In the data rows, 128 means zero.
Here are some numbered points:
[ 97 163 115  93 174 168 133 169 176 136 114 170 100 173 115  97 156 145
 130 171 172 109 102 145] 0
[163  99 175 159 139  97 165  86 116 161 161 104 162 108 168 162 125 162
 171 100 107 160 158 153] 1
[ 94 158 107  91 166 163 127 161 169 129 109 170  97 168 108  95 149 133
 121 167 168 105  99 136] 2
[164  97 156 162 126 105 170 103 115 163 169 112 166 104 172 161 124 180
 173 112 102 174 170 161] 3
[157 109 161 157 136  99 159  95 110 153 167 104 161 108 171 159 135 152
 157  96 109 162 158 161] 4
[103 152 102 103 136 153 107 154 147 105 100 149 101 150 106 103 142 107
 111 150 152 106 100 109] 5
[108 144 120 109 144 143 128 145 146 129 119 147 113 148 120 115 146 132
 127 145 148 116 114 128] 6
[ 97 164 111  92 172 168 132 169 173 130 115 172 100 172 116  99 160 142
 133 171 171 109 102 138] 7
[101 140 100 102 142 147 115 146 150 121  97 145  98 152  89  95 116 119
  90 147 151 103  95 120] 8
[114 144 103 119 102 139  86 136 121  87  98 128 113 127 109 117 134  82
 106 130 130 102 113  87] 9
[128 141 132 128  92 132 105 129 102 102 127 124 129 113 129 131 147 102
 135 123 112 124 130  92] 10
[119 123  97 123 109 127  93 128 120 105  98 120 111 125  86 110  92 101
  73 118 125  95 108 103] 11
[ 94 154 106  92 161 160 125 161 166 130 102 163  96 165 102  92 137 128
 114 162 164  99  95 130] 12
[128 128 119 132 101 123  98 124 111 102 112 114 127 116 119 129 126  88
 114 117 117 117 126  96] 13
[161 102 182 159 146 100 166  95 114 164 171 112 167 114 173 163 122 171
 164 109 104 172 165 169] 14
[ 94 147 100  95 152 155 118 152 159 125  95 153  94 160  92  92 125 118
 101 155 160 101  92 128] 15
[120 123 105 122 113 126 103 127 121 113  95 118 114 126  96 113  98  95
  85 117 124 101 113 109] 16
[114 151 135 110 167 152 146 155 166 146 130 158 114 159 129 114 153 154
 143 161 159 127 118 149] 17
[129 148 131 132  73 133  86 132  95  74 126 124 133 108 134 137 160  88
 139 122 111 124 132  66] 18
[ 95 156 105  95 154 159 118 161 160 119 104 155  97 160 107  97 145 122
 116 159 160 103  98 124] 19
[ 95 153 103  97 150 157 115 152 157 119  98 153  97 158 102  96 138 117
 109 155 157 106  96 120] 20
Which point above is nearest to each new point by angle? Its number follows each.
[102 155  97 103 134 154 107 152 148 101 101 153 102 150 109 105 146 108
 115 152 151 108 102 111] 5
[118 122  96 121 113 128  97 130 123 109  97 118 109 128  83 107  88 107
  70 119 127  95 106 103] 11
[113 147  95 114 106 144  93 144 127  86 103 135 109 132 111 114 139  96
 113 135 134 106 110  97] 9
[120 119  97 124 110 124  96 128 120 109  95 112 111 124  83 109  83 105
  68 115 123  92 108 103] 11
[138 112 124 140  97 109 109 111  97 115 117  87 133 103 116 133  96  83
  96  93 100 121 132 111] 13
[ 99 151  99 100 144 153 110 152 152 113  97 153  97 154 101  98 136 111
 107 151 154 107  96 120] 20
[113 144  99 113 117 143  93 144 133  96  99 137 106 137 101 108 131 102
 101 137 138  95 104  95] 9
[108 147 100 108 126 148  99 148 140 102 101 143 104 143 103 106 135 108
 106 143 144  97 103 103] 5
[113 149 101 112 114 146  94 144 132  91  99 145 107 137 108 111 142  92
 111 139 139  99 106  95] 9
[107 150 102 106 130 150 103 152 143 101  98 145 102 146 105 105 139 101
 107 146 148 107 100 103] 5
[126 151 129 130  74 137  82 136 100  68 123 128 130 111 132 135 163  87
 138 126 117 122 129  62] 18
[ 94 158 103  95 149 160 117 161 158 115 104 161  98 159 110 100 148 120
 117 158 159 103  98 120] 19
[109 141 115 110 137 142 120 140 141 123 109 137 109 143 111 109 133 117
 113 139 140 116 107 122] 20
[114 150 104 117 104 143  87 144 124  82 105 137 113 130 115 118 148  86
 117 136 134 105 113  87] 9
[110 143 120 107 158 147 134 145 155 136 121 154 112 152 120 110 140 139
 124 151 153 117 114 140] 0
[104 152 101 105 130 152 104 150 145 102 101 149 103 147 108 105 144 104
 113 148 148 106 103 105] 5
[145 123 146 147  85 110 119 111  81 114 136  95 147  90 140 148 137 104
 140  94  87 140 147 111] 10
[110 151 107 112 122 148  98 150 137  99 105 147 110 140 112 112 146  99
 117 144 143 104 110 101] 5
[122 137 116 123 108 133 100 131 117 103 112 120 121 124 116 122 134  84
 115 124 123 114 121 101] 9
[115 130  96 119 111 133  93 136 125 101 104 128 108 129  91 108 107 100
  81 125 130  94 105  95] 11
[107 160 122 104 155 159 126 159 157 127 121 162 111 158 121 108 163 134
 139 161 159 116 111 126] 7
[144 114 140 145 137 126 160 125 127 150 151 126 145 119 161 149 135 159
 162 130 118 153 146 151] 3
[ 98 157 101  99 139 157 108 152 152 105 104 153 100 154 110 102 150 115
 119 155 154 105 100 111] 5
[106 145 106 108 133 145 115 147 140 111 112 141 109 143 113 111 138 115
 118 139 141 110 110 120] 5
[114 145 105 119 102 140  85 136 122  85 100 128 113 128 111 118 138  82
 110 131 130 102 113  87] 9
[ 92 157 105  93 151 158 118 161 159 118 105 161  97 161 108  99 149 124
 117 159 161 101  98 120] 19
[146 119 169 143 147 117 159 125 130 159 150 128 147 125 150 147 132 154
 150 133 124 151 148 157] 14
[ 94 157  98  96 143 159 112 161 153 107 106 161  98 156 109 102 152 118
 120 157 156 103 100 120] 19
[110 151 107 111 117 147  99 148 134  96 104 139 108 138 111 111 145 100
 116 142 141 114 108  99] 5
[ 99 158 100  99 139 156 110 152 152 106 104 153  99 154 109 103 151 116
 118 155 155 105 101 111] 5
[114 137  98 118 109 138  88 136 125  96 102 128 109 131  98 111 121  94
  95 129 131  95 107  95] 9
[ 91 159  97  93 148 159 115 161 158 111 105 161  97 159 110 100 152 123
 120 159 160 104  99 120] 19
[112 148 127 108 169 153 141 153 164 141 126 160 114 163 124 112 148 149
 132 161 160 121 115 145] 17
[100 156  98 101 132 155 106 152 149 101 104 153 100 151 110 104 149 111
 118 153 152 106 101 111] 5
[121 139 110 125  94 133  82 136 112  85 101 120 119 119 112 122 132  72
 108 123 122 106 118  78] 9
[125 124 113 129 115 126 111 124 122 117 119 122 120 122 107 121 112 115
 102 118 124 110 120 111] 11
[ 99 164 123  94 180 170 137 169 179 140 117 170 100 177 116  97 160 147
 136 173 175 111 101 145] 0
[122 106  95 124 118 120 104 119 125 122  92 112 109 127  67 103  55 131
  46 113 126  91 104 111] 11
[ 91 156 102  93 153 159 120 161 162 121 103 161  98 162 108  97 148 123
 117 159 161 101  98 128] 19
[107 143 115 105 151 146 128 145 152 131 114 143 109 153 113 108 134 129
 119 146 150 112 110 130] 12
[105 151 101 105 131 152 104 152 145 103  98 145 101 148 105 103 140 105
 108 148 149 112 100 111] 5
[145 117 154 142 140 117 150 104 121 152 150 120 145 127 153 144 123 152
 143 111 121 149 147 155] 14
[ 94 153 104  92 162 159 125 161 166 130 102 161  96 166  99  91 138 129
 111 163 165 100  95 136] 12
[103 153 114 105 131 151 112 153 141 111 111 149 107 144 115 108 152 117
 126 150 147 110 108 114] 5
